In the data rows, 128 means zero.
Two rows play each game, the first against the second. How much does the first row win by? 10 is about a draw, 20 a big win and 0 a big loss. Wins can go round in a circle: one row can beat a second, the second a third and the third the first. Each row has two weighted sums of its numbers, A and B, taken from their middle values. A row wins by its A times the other's B, less its B times the other's A.
tensor([156, 144, 145, 118, 120, 124, 157, 136, 105,  81, 101])
tensor([139, 109,  75, 184, 118,  99, 158, 156, 117, 116, 116]) -> 12
tensor([139, 120, 140, 101, 116, 128, 113, 118, 132, 123, 143])
tensor([ 99, 143, 132, 122, 141, 160,  89,  95, 142, 167, 143]) -> 10
tensor([ 82, 169,  67, 153, 148, 104, 153, 129, 148,  75,  65])
tensor([105, 172, 146, 121, 130, 164, 123, 120, 153, 168, 118]) -> 8
tensor([165, 141, 126, 155, 111, 111, 194, 158, 104,  68,  92])
tensor([104, 128, 182,  40, 104, 155,  96, 123, 162, 168, 161]) -> 16
tensor([142, 131, 145, 119, 127, 145, 112, 105, 119, 145, 145])
tensor([102, 130, 129, 137, 117, 149, 118, 154, 156, 178, 154]) -> 11
tensor([135, 124, 124, 133, 142, 127, 129, 131, 125, 124, 120])
tensor([167, 123,  98, 195, 121, 111, 179, 172,  89, 116, 114]) -> 10
tensor([129, 163, 131, 146, 152, 148, 110,  98, 122, 127, 112])
tensor([104, 145, 136,  60, 129, 153,  93, 106, 169, 128, 109]) -> 13
tensor([155, 150, 195, 137, 136, 191,  86,  71, 103, 166, 141])
tensor([154,  94, 131, 124, 113, 102, 159, 163, 109, 115, 125]) -> 12
tensor([140, 134, 110, 173, 155, 145, 121,  95, 102, 128, 121])
tensor([107, 131, 154, 109, 138, 169,  79,  87, 146, 170, 153]) -> 12
tensor([116, 127, 100, 150, 106,  79, 190, 207, 136,  98, 111])
tensor([139,  86,  73, 143, 107,  53, 186, 192, 126,  66, 111]) -> 6
tensor([142, 145, 133, 150, 141, 160, 100,  97, 120, 142, 136])
tensor([151, 148, 178, 131, 145, 193,  96,  94,  96, 186, 167]) -> 1
tensor([154, 100, 108, 149,  96,  90, 181, 183,  97,  94, 117])
tensor([135, 142, 128, 147, 135, 128, 130, 116, 125, 119, 116]) -> 11
tensor([163, 130, 104, 198, 135, 119, 168, 163, 101, 114, 112])
tensor([135, 153, 139, 148, 141, 158, 111, 105, 121, 150, 109]) -> 16
tensor([132, 133, 132, 109, 129, 130, 120, 112, 136, 112, 133])
tensor([132, 114, 133, 127, 109, 124, 130, 134, 128, 128, 131]) -> 9
tensor([ 99, 138, 128, 131, 130, 151, 109, 138, 159, 179, 155])
tensor([124, 151, 199,  58, 110, 192,  87,  96, 161, 186, 169]) -> 8
tensor([117, 124,  72, 150, 119,  69, 174, 183, 133,  81,  97])
tensor([133, 107, 139,  94, 118, 136,  95, 107, 143, 147, 160]) -> 6
tensor([139, 133, 154,  89, 120, 159, 102, 112, 140, 155, 150])
tensor([134, 117, 123, 113, 131, 135,  92, 111, 130, 143, 151]) -> 11
tensor([155, 133, 157, 164, 146, 166, 120, 107,  95, 156, 126])
tensor([122, 141,  98, 182, 144, 111, 159, 151, 110, 118,  83]) -> 12
tensor([136, 140, 188,  75, 134, 156,  98,  67, 124, 125, 126])
tensor([140,  72, 115, 106, 118,  86, 139, 146, 115,  94, 138]) -> 10
tensor([149, 124, 205, 108, 135, 198,  79,  82, 118, 196, 192])
tensor([176, 125, 169, 128, 125, 153, 122, 135, 107, 151, 146]) -> 10
tensor([137, 136, 135, 129, 135, 143, 120, 117, 123, 138, 127])
tensor([106, 159, 131, 123, 124, 152, 143, 142, 154, 151, 114]) -> 14
tensor([128, 114,  94, 161, 143,  92, 164, 162, 127,  99, 103])
tensor([140, 113,  62, 185, 126,  48, 205, 202, 115,  74,  92]) -> 10
tensor([150,  94, 132, 107, 125, 123, 106, 110, 121, 122, 150])
tensor([143, 101,  99, 131, 110,  72, 176, 177, 129,  90, 104]) -> 11
tensor([122, 158, 184, 127, 139, 184,  82,  83, 143, 176, 143])
tensor([ 87, 134,  85, 155, 140, 123, 118, 133, 152, 147, 133]) -> 11
tensor([133, 134, 162, 104, 117, 150,  92,  85, 126, 146, 152])
tensor([124,  98,  93,  99, 111,  84, 151, 161, 142,  88, 106]) -> 12
tensor([137, 121, 110, 189, 142, 141, 115, 132, 103, 170, 165])
tensor([123, 143, 133, 122, 130, 146, 134, 143, 134, 158, 136]) -> 6
tensor([ 99, 159,  58, 163, 159,  93, 151, 149, 133,  94,  81])
tensor([121, 151, 127, 117, 142, 141, 111, 107, 139, 140, 128]) -> 8
tensor([142, 138, 139, 130, 137, 156, 119, 112, 119, 146, 142])
tensor([ 85, 193, 153,  77, 136, 171,  92,  68, 162, 102,  90]) -> 11
tensor([144, 119,  53, 216, 144,  71, 172, 155,  95,  74,  77])
tensor([133, 112, 141,  96, 120, 135, 102, 106, 127, 137, 149]) -> 10
tensor([ 81, 179,  97, 133, 148, 132, 114, 121, 143, 113,  87])
tensor([135, 134, 182,  99, 131, 178,  93,  79, 126, 166, 159]) -> 12
tensor([105, 173, 136,  82, 118, 144,  97,  74, 172,  99,  96])
tensor([126, 136, 100, 172, 126, 105, 162, 159, 122, 108, 104]) -> 7
tensor([122, 136,  88, 178, 138, 105, 155, 142, 109, 105, 120])
tensor([112, 170, 130, 120, 148, 148, 114, 110, 139, 137, 121]) -> 6
tensor([140, 101,  87, 160, 120,  67, 164, 164, 115,  77,  99])
tensor([154, 101, 115, 137,  96,  86, 181, 178, 116, 101, 114]) -> 11
tensor([120,  78,  78, 149, 126,  91, 111, 139, 127, 146, 139])
tensor([135, 121, 127, 134, 115, 111, 140, 144, 118, 119, 128]) -> 9
tensor([ 97, 146, 125,  99, 132, 133, 145, 147, 152, 142, 120])
tensor([ 95, 149, 149,  52, 129, 130,  86,  88, 162, 110, 109]) -> 14
tensor([105, 137,  96, 148, 133, 105, 151, 144, 137, 104,  97])
tensor([107, 130, 125, 104, 138, 174,  80,  95, 140, 176, 150]) -> 9
tensor([103, 118,  86, 183, 142, 127, 123, 144, 121, 150, 137])
tensor([138, 144, 110, 154, 144, 141, 112,  97, 109, 125, 120]) -> 16
tensor([128, 136, 138,  97, 124, 140, 107, 107, 139, 147, 136])
tensor([138, 109,  68, 165, 132,  73, 169, 173, 116,  76, 103]) -> 13
tensor([129, 128, 160,  66, 107, 122, 136, 131, 145, 101, 123])
tensor([117, 129, 129, 135, 141, 150, 102,  99, 138, 159, 150]) -> 6
tensor([132, 153, 117, 156, 149, 131, 132, 127, 107, 121, 111])
tensor([ 85, 177, 100, 138, 151, 136, 122, 121, 149, 122, 101]) -> 5
tensor([126, 121, 126, 128, 119, 114, 130, 130, 127, 119, 104])
tensor([134, 152, 152, 110, 146, 168,  84,  64, 136, 155, 130]) -> 8
tensor([138, 111, 118, 137, 123, 118, 142, 138, 113, 117, 127])
tensor([139, 134, 164, 113, 136, 160, 107, 104, 129, 158, 150]) -> 10
tensor([150, 131, 189, 112, 128, 181,  93,  88, 104, 174, 179])
tensor([ 90, 175, 113, 115, 157, 150, 105,  94, 159, 117,  88]) -> 11
tensor([113,  64, 121, 102, 125, 113,  89, 131, 139, 166, 166])
tensor([137, 111, 127, 127, 123, 147, 104, 114, 130, 150, 144]) -> 8
tensor([129, 127, 120, 150, 120, 115, 148, 155, 133, 119, 120])
tensor([132, 105, 155,  99, 134, 155,  76,  62, 117, 140, 143]) -> 9
tensor([134, 158, 104, 149, 161, 126, 114, 104, 126, 112,  91])
tensor([139, 102, 144, 119, 126, 145, 101, 110, 109, 138, 143]) -> 7
tensor([111,  72, 130,  99, 116, 127, 102, 139, 152, 164, 184])
tensor([133, 173, 179,  94, 142, 203,  68,  71, 141, 178, 148]) -> 9
tensor([120, 122,  95, 145, 125, 109, 155, 156, 131, 106,  99])
tensor([158, 105, 134, 139, 126, 117, 148, 138,  99, 126, 138]) -> 9
tensor([140, 161, 123, 136, 128, 119, 150, 123, 115,  86,  86])
tensor([ 76, 195, 124, 110, 137, 155, 115, 105, 170, 117, 100]) -> 11
tensor([130, 120, 131, 138, 125, 138, 105, 115, 136, 163, 160])
tensor([132, 123, 151, 116, 123, 143,  96,  90, 131, 139, 144]) -> 9
tensor([160, 109, 128, 157, 128, 112, 151, 150, 107, 123, 139])
tensor([116, 114, 143, 104, 127, 120, 123, 123, 134, 121, 139]) -> 7
tensor([132, 126, 168, 107, 122, 156, 102, 104, 136, 155, 152])
tensor([ 89, 169,  84, 128, 162, 127, 129, 107, 145, 102,  69]) -> 12
tensor([144, 138, 141, 128, 134, 149, 114,  96, 131, 132, 135])
tensor([136, 156, 129, 134, 147, 141, 130, 106, 137, 118,  87]) -> 15
tensor([109, 118,  10, 200, 127,  61, 170, 194, 135, 100, 104])
tensor([137, 157, 145, 132, 119, 123, 171, 140, 127,  84,  92]) -> 10
tensor([135, 120, 107, 163, 124,  97, 161, 154, 110, 107, 103])
tensor([162,  72, 147, 106, 107, 107, 127, 141, 116, 129, 179]) -> 9
tensor([133, 139, 129, 132, 139, 134, 121, 102, 136, 128, 128])
tensor([125, 154, 171, 119, 139, 198,  71,  73, 135, 178, 154]) -> 5
tensor([ 85, 133, 100, 153, 145, 140,  99, 120, 134, 178, 141])
tensor([138, 109, 132,  74, 102, 114, 127, 134, 154, 111, 126]) -> 9
tensor([109, 161, 116, 138, 148, 145, 138, 115, 135, 116, 115])
tensor([169, 123, 156, 147, 135, 145, 111, 113,  93, 145, 148]) -> 12
tensor([115, 164, 124, 141, 139, 138, 129, 113, 118, 118, 118])
tensor([104, 159, 153,  64, 135, 169,  92, 101, 172, 150, 123]) -> 2
tensor([121, 124, 146,  69, 110, 127, 113, 122, 150, 126, 137])
tensor([112, 132,  74, 154, 139,  84, 173, 165, 127,  80,  99]) -> 18
